(in the rows, 128 means zero)
One turn sends every row of this set to another row. A few are shown first. Where does it send the rows asked after them?
Meto: [142 102 120 140  92 105 118 149  95 131  94 127 143 132 137 125 174 112]
barub: [144 135 134 160 105 106 134 175 120 137 117 116 149 135 119 136 133 129]
pudod: [151 119 122 121 108 126  96 136 134  94 136 113 167 119 135 117 115 148]
Lir: [144 113 147 146 109 123 112 149 132 133 138 104 131 115 146 144 107 141]
Pusel: [134  91 144 140 116 118 113 164  95 108 110 123 145 135 134 145 166 134]
lemoz: [162 114 123 148  97  92 115 139 111 114 131 141 122 137 140 147 131 146]
kazo: [122 101 142 147 158 133 109 138 123 121 116 125 151 144 160 125 147 150]
belav: [140 142 131 123 141 112 123 131 104 134  97 120 127 116 184  94 131 128]
Doma: [135 145 140 140 153  89 120 146 141 119  92 123 154 118 140 107 130 127]
Vudi: [114 103 103 147 119 133 113 124 122 116 104 150 128 115 155  94 130 140]
Tel: [133  90 134 132 136 124 121 178 101 115 111 107 124 125 117 126 156 125]
suga: [151  79 120 105  92 122 109 154 117 106 108 104 132 131 126 115 147 127]
zadi: [130 102 130 130  99 124 105 148 115 118  97 111 181 118 134  99 158 121]
sut: [131 147 117 106  91 117 100 136 121 104 135 112 159 139 135 106 134 127]
didob: [131  86 144 131 130 131 107 169 113 104 112 101 163 124 128 121 152 136]
bonag: [128 113  91 101 152 107 114 143 125 117  99 105 141 128 166 107 134 118]
fegen: [140  76 144 130  90  97 117 156 124 115 104 117 138 129 123 108 143 143]
Napo: [153 105 122 135 107 112 125 111 118 121 130 126 138 150 112 127 138 153]
guga: [130 125 106 130 113 117 110 137 105 107 144 108 138 134 185 101 128 156]
muzu: [163 127 115 137  88  84 118 143 117 127 132 109 129 158 144 120 138 127]
sobur: [147 122 130 142 137 105 118 133 118 120  90 124 143 120 198 115 140 135]
voko: [143 120 132 126 113 139 108 147 124 128 141 103 120 112 141 148 110 130]
Dem: [130 134 127 133 149 107 127 144 111 126  87 133 114 109 178 109 139 125]
Refid: [144 139 131 123 138 116 119 127 107 130  98 115 139 119 189  94 129 130]
kasem: [134 137 120 123  84  71 116 161 119 118 115 117 143 109 135 112 131 145]
kuno: [130 103 118 135 138  79 116 136 130 122  94 118 162 137 179 112 135 139]
Gonil: [141 156 120 117 139 109 108 132 120 103  95 133 154 128 153 136 147 115]
rok: [136  95  86 141 116 140 110 123 120 114 107 134 125 126 165 103 132 131]
Gota: [138 124 117 123 128 111 121 159 125 118 130 123 104 108 106 107 112 136]
feb: [134  89 100 161 119 122 119 128 129 125 105 136 123 124 161  92 126 140]
bemu: [153 129 105 117  86  78 112 161 122 117 120  96 145 114 142 112 129 139]
Puv: [111 134 111 127 126 115 118 147 104 115 141 115 119 120 166  86 123 154]
vok: [158 134 117 138 103 129 119 166 120 122 122  98 166 139 130 141 135 120]
Gimu: [141 109 120 128 121 117 131 122 119 127 128 125 120 138  95 111 131 148]
beso: [144 109 119 121 117 129 118 114 126 114 132 116 149 138 104 111 130 151]
tika: [120  94 136 108  91 116 111 153 110 106 104 134 128 120 115 115 150 133]
Zot: [127 123 113 148 116  96 125 145 100 122 140 119 113 134 177 100 128 158]
bap: [137 143 103 103  86  87 112 159 112 112 119 109 137 108 134 116 135 133]
sel: [126 126 147 137 108 128 111 146 121 129 137 123 121 108 138 151 112 138]
vovig: [123 140 131 130 107  88 124 156 128 129 130 116 125 131 114  86 123 131]
fano: [170 133 112 135 150  91 122 147 130 123  96 106 131 137 154 128 140 112]
dil: [139 129 120 118 151 126 114 140 121 115  93 110 140 108 185 101 133 124]
tova: [105 124 111 118 143  86 123 139 111 122  92 145 129 128 161 120 144 127]
Paz: [123 108 130 139 159 133 115 142 108 124 116 133 121 146 154 137 156 137]
nazet: [130 100 126 135 170 140 115 149 125 125 118 109 129 141 150 116 143 136]
sigef: [144 138 135 130 135 108 123 127 103 133  97 122 133 121 191  99 133 131]
tukeg: [132 101 118 130 116 113 123 165 110 137  94 106 134 113 116  91 156 109]
vima: [127 149 125 130 112 131 124 173 116 124 120 116 153 122 110 129 132 120]

fegen turns into tika
vima turns into vok
And these:
vovig turns into sut
feb turns into Vudi
zadi turns into Meto
Doma turns into Gonil
Pusel turns into Tel
beso turns into Napo
bap turns into bemu
sigef turns into belav
tova turns into bonag
Gota turns into pudod
sel turns into voko
Paz turns into nazet
dil turns into sobur
guga turns into Zot

One turn sends every row of this set to another row. A few are shown first. Where does it send the rows asked after them?
Tiv: [140 127 163 185 136 131 127 116 112 126 122  87 130 127 147 148 166]
zefo: [130 157 159 137 131 135 105 128 135  94 105 109 121 130 124 106 158]
Rir: [152 102 145 120 122 118 113 123 104  68 155 112 120 132 144 120 175]
mamug: [149 131 143 134 113 146 130  74 119  92 158  95 133 130 145 122 132]
nisap: [150 111 158 116 135 107 140 125 120  89 140 111 155 164 147 131 187]
fibev: [133 150 128 150 139 115 101  92 100  98 121 114 110 142 124 107 173]
Luk: [117 128 181 149 141 123 103 102 144 107 116 120 157 117 154 103 169]
tozog: [134 130 134 129 129 129 141  96 104  96 158 118 163 143 122 141 134]
zoz: [130 123 140 131 135 130 140  90 107  96 161 126 166 137 127 137 135]
sed: [139 125 145 174 148 131 133 118 103 121 123  84 135 128 139 155 155]
fab: [138 145 125 165 138 113 108  91  92 108 125 102 112 144 129 123 175]
Zagaf: [151  90 149 132 128 118 117 115 102  76 160 112 125 126 153 126 178]
Retu: [155 103 142 127 120 116 116 126  99  72 155 104 120 135 144 129 176]
tipa: [141 155 151 160 123 131 117 133 117 110 110  83 120 139 127 136 160]
Penib: [149 104 162 120 140 108 140 120 122  91 143 115 158 160 152 130 188]
Pavig: [136 137 165 174 122 117 118 118 118 125 118  78 152 137 151 145 171]
Nikol: [123 155 169 134 126 122  98 120 143  97 107 108 147 133 137 102 163]
kov: [135 129 133 175 146 114 111  81  92 114 131 109 117 135 139 124 179]
Vab: [148 134 171 168 121 121 122 114 124 125 122  89 147 156 158 147 179]
boram: [148 129 145 133 114 146 129  72 120  92 159  98 134 128 145 120 132]
Kug: [130 127 138 125 134 130 138  92 109  92 158 127 165 138 124 133 134]
ziko: [126 119 179 174 138 121 115 100 129 124 124 102 160 121 162 130 172]
lefid: [133 124 137 133 133 129 142  93 104  98 160 120 165 140 126 142 135]
Tatez: [128 105 161 171 167 135 128  98 117 118 127 111 143 108 150 135 157]
bedun: [149 128 145 134 115 146 129  72 120  93 159  98 134 127 147 121 133]
Pida: [148 111 159 113 136 108 138 124 123  86 139 115 156 162 148 126 186]
Miza: [149 128 144 135 113 146 131  73 119  93 159  96 133 129 146 123 133]
zesu: [148 106 161 115 139 108 138 120 124  87 141 118 158 160 150 125 188]
nabug: [155  95 145 134 123 116 119 120  98  77 159 105 123 131 150 132 178]
roz: [139 115 184 168 136 125 118  96 135 125 126 111 155 139 168 132 181]
vigog: [151 107 159 121 137 107 141 122 119  91 141 111 157 163 151 133 188]
neti: [131 126 186 143 138 128 107  99 149 108 119 129 152 137 159 106 177]
Sumun: [150  94 149 123 127 118 113 117 106  70 157 117 123 127 149 119 177]
vazul: [139 153 136 146 137 131 122 134 112 103 110  84 126 138 120 138 148]
Vusom: [149 131 144 132 113 146 129  74 120  91 158  97 133 129 145 120 132]
Vurob: [146 156 164 144 111 122 112 126 132 110 111  92 140 164 142 131 174]
Lomit: [127 150 147 126 148 136 111 125 130  88 108 113 128 125 120 107 147]
zisov: [136 152 173 129 122 126 103 117 147  99 110 116 143 152 143 105 173]
finul: [120 120 162 141 167 138 114 103 134  98 118 130 139 107 139 105 152]
Dosi: [129 125 139 167 153 116 105  74 101 107 131 124 119 127 141 110 178]
Tiza: [127 137 136 151 149 116 100  81 106  98 125 127 115 131 132  99 175]
Zav: [122 130 174 147 150 138 106 106 141 100 114 129 131 111 141  99 162]
supor: [134 160 159 149 114 119 108 130 126 108 108  82 144 145 135 129 165]
nikez: [128 111 176 176 153 135 120  99 127 120 124 115 137 109 155 125 167]
lem: [132 132 135 124 130 130 138  96 107  92 157 123 163 141 121 135 133]

lefid turns into Kug
Dosi turns into fibev
sed turns into finul
And these:
zesu turns into nisap
bedun turns into Vusom
Luk turns into supor
Vurob turns into roz
Sumun turns into Retu
Tiv turns into Zav

One turn sends every row of this set to another row. A few are shown first. Where does it send the rows asked after them?
Neni: [112 127 137 168 135 107 101 153 127 106 130 110 133 108 103 144 139 121
 129 124 119 164 128 132 122 138 131 133 108 121 107  86]
Daneb: [117 136 122 119 163 114 100 103 121  87  96 109 121 108 121 109 130 148
 131 102 137 138 127 118 141 145 127 143 122  93 163 136]
dabig: [124 132 121 147 139  99 126 120 156  93 124 118 157 125 100 131 119 102
 144 118 119 146 123 122 157 143 167 116 151 121 156 123]
Mupof: [140 122 108 126 152  94 137 154 113  86 118 132 136 110 126 117 144 154
 147 106 125 164 119  88 120 154 126 133 117 109 177 124]
foz: [126 129 136 156 155 114 130 133 167  91 121 124 130 117  94 114 120 114
 124 131 134 151 139 116 158 129 163 116 134 115 143 140]
zule: [115 116 173 120 169 126 129 153 159 137 118 148 132 119 125 136 130 139
 153 118 143 124 138  87 104 149 132 147 104 117 124 112]
babet: [106 117 178 116 173 123 120 148 154 122 116 153 134 126 121 139 132 145
 147 121 132 124 152  93 109 147 133 147 107 122 118 125]
Leg: [117 128 124 114 129  92 123 119 136 117 130 139 118  91 152 118  93 132
 136  94 116 129 106 118 115 136 139 154 129 124  97 122]
dob: [111 131 137 137 144 153 159 124 146 101 126 145 119 118 124 133 110 139
 141 119 112 132 112 117  91 152 133 149 133 124 113  74]
vapa: [109 131 144 156 144 135 142 127 136 106 136 138 114 109 123 133 115 129
 133 125 118 135 123 126  94 148 142 147 125 132 105  60]
tepu: [139 131 128 168 114 112 125 142 129  91 115 128 158 121  95 135 103 140
 136 107 135 142 136 103 126 135 141 118 102 145 179 120]
mos: [126 133 130 156 155 105 124 129 156  93 125 123 137 118  97 120 110 107
 129 134 131 145 133 118 161 138 162 108 143 117 149 132]
surov: [106 117 119 128 122  94 129 120 134 115 134 148 124  97 153 135 101 134
 127  92 108 129 117 123 107 131 136 150 129 139  97 116]
Zok: [151 117 166 117 146  68 122 132 148 100 101 144 113 112 119 123 118 154
 138 125 103 140 144 111 114 151 126 155  99 143 119 125]
Gel: [144 124 115 125 151 110 141 152 104  94 121 134 135 108 139 112 144 149
 158 108 127 150 128  87 125 159 122 141 124 110 176 122]
batak: [147 140 132 153 118  98 122 138 126  89 122 146 160 120  99 128 108 138
 138 106 132 147 145 102 119 137 140 115  92 144 169 133]
Nidor: [118 136 131 119 163 116 102  94 121  96 101 117 125 113 124 101 124 147
 136 100 133 138 132 124 141 149 135 149 131  91 157 137]
dozi: [148 111 165 108 156  77 119 123 142 105  97 145 121 100 119 124 114 149
 137 124 106 136 134 127 107 151 130 144 100 144 111 122]
ravon: [142 124 136 129 128  67 109 145 119 109 125 113 142 117 129 114 112 104
 136 125 119 140 155  98 135 120 152 131 125 109 156 111]
rodug: [115 145 127 120 160 120  94 102 125  88 106 117 126 118 109 109 127 139
 137 105 134 139 128 112 134 143 137 137 121  81 153 141]
gub: [114 126 123 127 130  93 127 119 133 115 131 138 123  88 155 125  90 138
 134  87 113 128 112 117 111 134 138 150 133 134  99 118]
rufu: [145 137 130 155 114 106 132 140 130  90 120 136 158 128  93 125 104 136
 139 106 136 150 145 103 125 133 143 123  93 148 169 127]
doz: [127 116 114 123 145 114 109 130 122 115 128 164 138 135 135 150 112 127
 163  90 110 119 144 113  92 147 123 163 117 137 143  96]
sagob: [106 105 127 145 120 101 118 114 135 125 145 151 117 104 145 139  99 134
 128 111 108 144 129 117 102 127 126 139 129 147 105 103]
vos: [113 128 175 124 175 124 123 145 157 122 113 150 131 125 119 140 135 136
 145 118 141 127 156  83 111 145 137 156 112 121 122 119]
gur: [143 114 174 113 152  76 124 142 144 102 103 138 123 110 121 127 115 154
 143 125 100 141 140 117 112 152 131 154  93 134 113 121]
voru: [125 133 146 159 163 112 129 133 172  94 120 122 133 115  95 113 121 119
 123 131 134 152 132 113 151 131 160 117 133 104 150 135]
Tefi: [137 130 110 116 157 104 135 142 107  90 121 126 133 110 133 118 140 145
 157 111 135 154 126  86 130 157 115 135 119 107 177 122]
rul: [124 109 143 144 143 126 121 121 138  96 101 136 129 119  86 138 131 146
 131 128 128 136 171 114 119 137 142 127 138 108 186  97]
pov: [130  99 140 140 166 105 125 135 152 103 119 121 106 111 121 123 125 126
 141 114  99 121 114 131 119 132 124 176 154 106 118  96]
pidu: [111 124 132 128 151 153 155 125 142  98 117 160 121 110 123 128 118 154
 143 109 123 132 109 108  88 158 132 147 133 132 129  81]
Bive: [112 130 133 136 153 152 156 121 144  98 124 153 118 113 127 127 107 152
 146 111 118 129 114 108  92 160 133 140 139 131 123  79]
sak: [100 111 124 153 132 110  94 125 137 115 136 140 134 143 108 142 128 129
 135 132 111 171 136 121 116 145 114 108 113 138 125  98]
zuze: [137 136 122 158 107 125 122 148 133  97 116 115 153 121  90 138 118 132
 136 102 116 132 127 113 127 135 142 121 128 144 181 125]
Pipa: [112 111 127 128 126 129 116 132 139 118 117  99 122 102 113 159 139 136
 136 113  99 119 104 125 113 151 145 112 142 142 157 114]
pup: [111 126 137 114 130  98 127 113 127 117 132  94 157 122 119 153 123 113
 158 110 114 136  98 120 114 155 151 121 136 137 147  96]

pidu turns into voru
gur turns into Tefi
And these:
tepu turns into dob
sagob turns into zuze
foz turns into gub
vos turns into Nidor
Pipa turns into Neni
rodug turns into dozi
rul turns into pov

One turn sends every row of this set to another row. A few are shown first. Where does it send the rows asked after them?
rubuk: [103 128 112  77 150 145 110  89 128 165 101 131 134]
Mobe: [110 137 102 138 117 148 116  96 108 180 121 118 152]
saf: [ 93 139 111  84 139 132 122  75 126 174 119 131 148]
Gulu: [113 133  95  87 137 150 119 136 138 151 142 114 118]
mok: [114 119 128 112 104 150 119 119 124 165 161 139 133]
Sini: [ 89 104  88 127 133 129  90 109 139 169 137 125 122]
mene: [112 136 113 106 146 124  86 117 151 138 131 105 112]
zam: [120 114 130  93 134 152  98  83 141 177 125 110 110]
kefa: [106  98 127 110 149 102  99 105 105 153 125 134 153]
Mago: [ 95 138 136 108 140 109 127  90 123 141 119 129 160]
nenis: [119 109  76 112 128 114  99 106 110 165 109 106 127]
pebiv: [124 122 158 109 113 117 113  92 135 163 149 116 130]
mun: [114 143  94 108 145 126 100 130 137 168  99 109 132]
nobet: [120 132 127  85 146 127 107  92 150 174 128 101 104]
bina: [142 138 114 115 131 143 116 138 120 171 118 111 111]
zumes: [125 115  92 124 121 141 118 101  85 159 131 136 122]
Lidor: [116 112 102 122 142 140 112 134 120 153 139 137  98]
guro: [ 90 124  96 104 112 123 108  99 122 163 125 124 170]
sibes: [106 137 114 122 124  94 106  82 135 151 138 143 122]
vavog: [117 125 122 143 116  98 136  93 118 155 142 127 126]
puzu: [123  92 143 110 137 112  97 109 109 160 144 135 131]
fedu: [119 136  99 112 118 164 122  92 111 153 152 110 128]
giz: [114 102 135 107 153 106  83 101 117 148 133 133 131]
Nere: [ 89 130  87 117 131 152 111  94 138 156 144 101 141]
muz: [122 126  84  89 124 137 125 122 122 161 124  88 136]
nabu: [122  94 139 123 147 107 108 107  98 150 131 119 140]
zuna: [104 141 112 128 123 156  93 101 137 178 140 138 129]
Bupa: [137 132 113 122 134 126 128 116 102 137 118  91 128]
buvo: [112 131 106 113 129  81 132 114 125 151 117 134 133]
lepa: [114 135 122 107 159 130 154 105 115 158 110 103 129]
daza: [116 139 141  81 134 105  99  97 140 147 125 129 132]
Mar: [117  98 135 112 133 152 138 113 130 183 124 102 124]
Gomub: [118 120 149 117 131 106 144 117 123 153 126 105 145]
variz: [108 114 139 112 126 145 144  99 133 188 148 116 126]
pak: [129 124 123 110 115  90 120 117 136 162 139 134 107]
kozir: [100 119 119 116 157 150 143  97 115 158 104 114 141]

mun turns into zuna
vavog turns into buvo
And these:
puzu turns into nabu
Gomub turns into Mago
Sini turns into Lidor
fedu turns into muz
kozir turns into rubuk
guro turns into mene
lepa turns into saf

